In the data rows, the value 128 means zero.
Here are some points, each followed by its number:
[ 98 110  78  96 120 130  81 109 148 163 154 122 112 140  66 109 166 158
 160 140 104 104 116  95 135  98  51 155  69 141 128 143 149  93 139 161
 123 165 175 180 141 164 129  93  81  87 217 147 127 143 148 128 108 117
 111 177  99 205 144 230 111 118] 0
[141 184 145 130 165 111 126  58  71 151 153 103 156 119 131  62 117  65
 190 130 141 153 140 180  33 158 190 105 150 146 183 121  59 228 103 154
  54 105 123 143  71  66 154 162 148  81  93  35 147 143 155 138 189  84
 177 139  72  87  80 105 121 128] 1
[184  85 138 147  80 129  43  97 139 184 133 142  87 118  45 128 103 163
 169 152 112 207 116  74 112 142  70 153 110 125 141 103 133  78 141  96
 186 168 185 137  38 144 137 130 103 135 138 110 153 166 111 132 151 148
 112 151 138 119 161 150 153 156] 2
[ 79 138 141  63 118 141 116 126 194  95  68 217 140 177 149 136  95 123
  47 139 195 132  49 119 154  63 142 119 160 141   0 116 161 118 138 126
 160  97  95  93 255  85  89 120  57 191 100 179 139 138 177  53 119 168
  75  43 135 172 160 111  35 139] 3
[130 160 119 106 161 172 110 106 105 175 143 159 125 171 100 137 182  97
 164  95  92 186 129 220 108 176 156  82 152  92 199  99 118 204 156  87
 100 110  98  88 124  68 134 132  76 124  89  80 149 131 142 168 158 146
 233 111 175 148  89 201 126  70] 4
[120 140  90 108 132  88  89 189 222 163  98 114 104  62 121 159 206 124
  41  85 158 141 109  70 118 150  62 160 160 134 102 175 175  76 153 150
 128 135 199  71 114 203  65 139 118 127 157 238 180 101  64 105 189 204
  62  78  64 189 157 108 122  73] 5
[ 77  56 168 143 117 105 239 168  64 107 168  72 109  68 156 127  64 120
 155 132 143 118 170  25 130 167 160 137 119 142 142 136 187  47 114 163
 157 117 137 168 177 221 143 177 205 145 129 201 124 119 108 107 100 140
  58  91 162 111 178  19 158 180] 6
[ 10 140 121  70 116 198 140 142 187   0 113 128 176 255 189 171  67  79
  50 167 174  96  80 168 184  25 255 124 170 122   7  84 138 125 150 143
 152  52  20 137 254  24 111 111  63 246  56 121  32 120 224  82  32 154
  96  54 156 141 134 145  24 130] 7
[ 79 185 173  72 172  64 192 148  70  99 137 128 136 136 173  84 109  68
 127 141 136 140 148 122  58 160 151  64 119 115 143 107 120 165 126 193
  83 111 123 139 162 119 111 154 158 130  82 128 139 104 117 133 177  68
 104  76 120 185 128 117 141 131] 8
[111 174 151  65 201 115  70 116 159 127 120 133 112 135  92  31 144 168
 124 137 130 193  63 107  56  70 118 119 149 131  74 135 123 115 159 109
 145 119 172  88 161 130  89 112  82 112 154 166 150 133 156  64 166 118
 121 111  84 213  97 138 114 122] 9
[178 181 134 182 177  95 119 143 122 109 156  97 157 164 165 102 103  70
 175 112 100 144 161 189  58 181 137 118 171 115 175  85  61 164 150 146
  80 120 123 122 100  86 160 126 141  87  91  81 121 142 101 176 147  86
 148  97 143 130 126  92 149 102] 10
New points follow, each followed by the numbers of its three nearest points above, looking only along the 3 directions in which the numbered points spread most, nearest first.
[138 173 132 108 119 125 155 134  82 160 136 136 147 124 119  90 173 128
 177  97  92 134 149 110  95 157 162 104 150 151 169 151 120 189 145 151
 103 163 149  99 133 107 121 138 149  94 136 146 155 135 120 184 189  97
 135 148 131 150 128 162 122 135] 10 8 2
[167  76 106 119 113 147 154 163 139 157  94 186  98  73 180 139 124 126
 116 128 146  94 107 128 170 127 173 107 107 168 149 126 156 123  84 171
 112 122 122  91 158 108 157 111 150 167 125 174 179 116  96  69 138 152
 103  66 138 105 151  75 116 164] 8 9 0
[135 118 142 189 113 112 182 156  77 124 165 106 113  94 120 133 173 141
 186  80 115 102 178 132 177 218 160 124  45 135 159 188 129 146 115 136
 115 148 140 135 107 146 134 138 199  96 151  98 108 112 117 132 163 133
 144 206 150 108 132 102 189 134] 8 10 2
[176 117 129 191  94 123 169 148 116 136 131  94 102  78 114 118  96 101
 182 105 128  94 164 119 102 184 117 123 112 114 175 109 151 124  95 128
 113 159 143 145  95 160 156 120 210 115  98 130 175 106 105 122 120 176
 154  94 147  97 164 110 159 149] 8 10 2
[189 128  99 149  94 166  93 152 186 139 109 133 164 123 143 164 180 209
  93 167 131 148 113 152 174 105 134 164 100 134 107 126 116 127 150 107
 158 125 130  85 167 107 150 107  83 152 140 199  69 138 123 130 122 193
 151 153 183 133  59 144 157 104] 9 0 2
[ 18 101  65  57 156 121 101 143 119 114 133 143 111 134 206  96 164  87
  78 118 144 103 104 132 137  72 164 123 103 127 138 178 160 133 125 137
  17  65  84 143  87 109  90 108 113 117 175 120 125 103 126 130 119 112
 114 113  51 100 127 144  89 103] 9 8 0
[ 84 117 136 120  83  74 230 157  73  84 165  84 124  41 199 126 122 138
 133 114 199  53 136  52 178 137 115 115  65 142 129 151 164 112 105 208
 129 109 122 158 118 164 102 151 216  98 138 165 144  59 122 155  88 142
  26 112 115 109 165  54 199 146] 6 8 5
[153 116 122 124 117 187 135  99 120 133 136  94 161 166 104 167 136 112
 152 105 104 120 182 141 120 157 148 159 116  93 131 103 113 116 137  88
 127 122  81 141 114 135 130 148 118 134 111 132  78 151 126 144 122 135
 160 104 119 111 143 153 120 100] 8 10 9
[ 31 108  96  76 163 111 170 147 177  56  84 139 138 193 212 137  87 116
  13 163 173 126  87 101  93  17 135  96 197 108   0 126 167  67 127 153
 148  69  97 129 248 139 100 111  72 205 132 195  71 146 150  86  56 120
  96  20 128 163 172 102  45 134] 3 7 9
[179  93 118 161  65 181   0  78 123 118 143 212  72 182  47  92  97 201
 150 171 106 151  90 158 144  33  52 180 104 147 166 116 151 150  89 116
 205 148 112 181 101 107 136 107  37 152 179  96  79 239 205 146  72 123
 127 255 164 104 105 201  68 144] 9 0 2
[135 130 174 171 102 113 116 107  26 137 203 117 116  73 116  82 145 119
 215 120 106 122 149 125 122 153 141 110  59 139 173 153 117 185 119 134
  64 125 123 176  48 123 114 170 183  84 211  88 124 121 165 168 153 104
  90 213  84  84 120 156 169 131] 10 1 8
[ 91 139 173 133 133 133 180 133 145  66 127  89 131 166 148 115  71  79
 132 180 130 125 143 113  92 135 178  85 170 125  90  84 105  84 152 128
 146 110 120 117 180 105 136 138 146 133  66 154  95 117 155 133  79  97
  94  63 129 143 156  99 118 165] 8 10 9
[255 129 107 128  77 170   0  62 196 253 129 126 105  94   2 149 202 249
 131 124  96 216 149 170 107  96   4 244  88 105 226 119 127 114 156  36
 184 205 205 120  13 212 157  92  38  79 230 129 168 174  68 168 165 167
 228 255 109 109  60 232 125  67] 2 0 9
[152 109  88 131 100 110 154 137  69 187 120 142 123  91 146 109 116 147
 170  97 111  79 163 118 160 174 124 119 124 163 177 143 136 147  92 159
 110 155 114 151  63 162 157 148 192  77 166  86 158 123  50 158 144 115
 126 155 127  75 126  66 130 197] 8 10 2
[ 82  81 104 148 163 117 187 136 135 135  87 105  74 126 146  91  67  91
 168 177 171  95 172 168 127 137 108  80 144 133 126 110 111 121  81 170
 131 153 134 181 124 116 155 157 143 118 100  88 115 139 135 118  74  98
 122 107  94 107 164  68 126 204] 8 10 6
